Here are some points, each followed by its number:
[ -8 -19  63 -29 -71 114 -30 -70] 0
[  9 -41 -25 -91 -15  32  34  41] 1
[-27  19  37 -17  30   5  79 -19] 2
[-88   4  25  -1   2 -25  21  30] 3
[-107    5  -45  -45  -43   70   69  -83] 4
[-19 -45 -56 -51 -46   3  -8  23] 5
[-16  29 -35   6 -74  31  14 -11] 6
[-20   1  17 -20  32  21  54  -7] 7
[ 65  13 -63 -40  54 -25  -5 -67] 8
[-29 -16  15  -9   2 -26   5  18] 9
[ 13  -2  50  -8  42 -43  39  68] 10
[ -95   -8  -35   17  -69   -7 -111   59] 11
[-49 -16  15 -45   2   2 101  23] 12
[ 18 -13 -22 -15  -6 -21 -36 -21] 13
[ 69 -28 -26  14  25  12 -28 -59] 14
[ -1  29   2  42 -59 -54  33  84] 15
[119  47  25  24  30  29  41 -54] 16
[ -2 -43  78  28   2  -9 -90  45] 17
[ -72  -36   15   12  -27    9  -38 -127] 18
[-32 -39 -20 -42 -11 -62  65 127] 19
[ 79 -54  21  11  27  -6 -54 -12] 20
Which five points above are nearest to each new point by angle? Their numbers follow each, nearest first.
[-48  -5 -31 -40 -24   8  67  26] >> 12 19 4 1 5
[-11 -53   1 -98 -10  26  25  68] >> 1 5 19 12 9
[ -17  -34   54   80   41    7  -74 -114] >> 18 14 20 17 0
[ 30   1  -8  53 -43 -32   8 127] >> 15 19 10 11 17
[-58  17 -51 -16  14 -43  72  85] >> 19 12 3 15 9
[-20 -33 -52 -48 -37   7  11  -6] >> 5 1 4 6 12
[-41 -13 -72 -28  21 -20  48  61] >> 19 12 5 1 3
[106  84  28 -32  41  73  59 -34] >> 16 8 7 2 14
[-21 -18  24 -46  -5   3 100  40] >> 12 7 2 19 1
[ 51 -18 -27 -36  -4 -10 -55 -19] >> 13 14 20 8 5
[61 43 13  2 14 -1 63  7] >> 16 2 10 7 8
[ 45 -35 -19 -86   0  37  41  77] >> 1 19 5 12 10
[ -44  -26   20   16  -27   20  -23 -109] >> 18 0 4 14 6
[ 40  46  72  -7  -2  30  18 -29] >> 16 0 2 7 10
[ -6  26  11  54  39 -56 -35 -12] >> 17 20 10 13 14
[ 29  -6 -36 -27  54 -19 -10 -33] >> 8 14 13 20 16
[ -40   39 -118   95  -43  -77 -111   32] >> 11 13 15 6 5
[-114  -72  -12   22  -41  -41  -77   -9] >> 11 18 9 3 17
[ 51 -32  27  23  24   4 -37  -9] >> 20 14 17 16 13
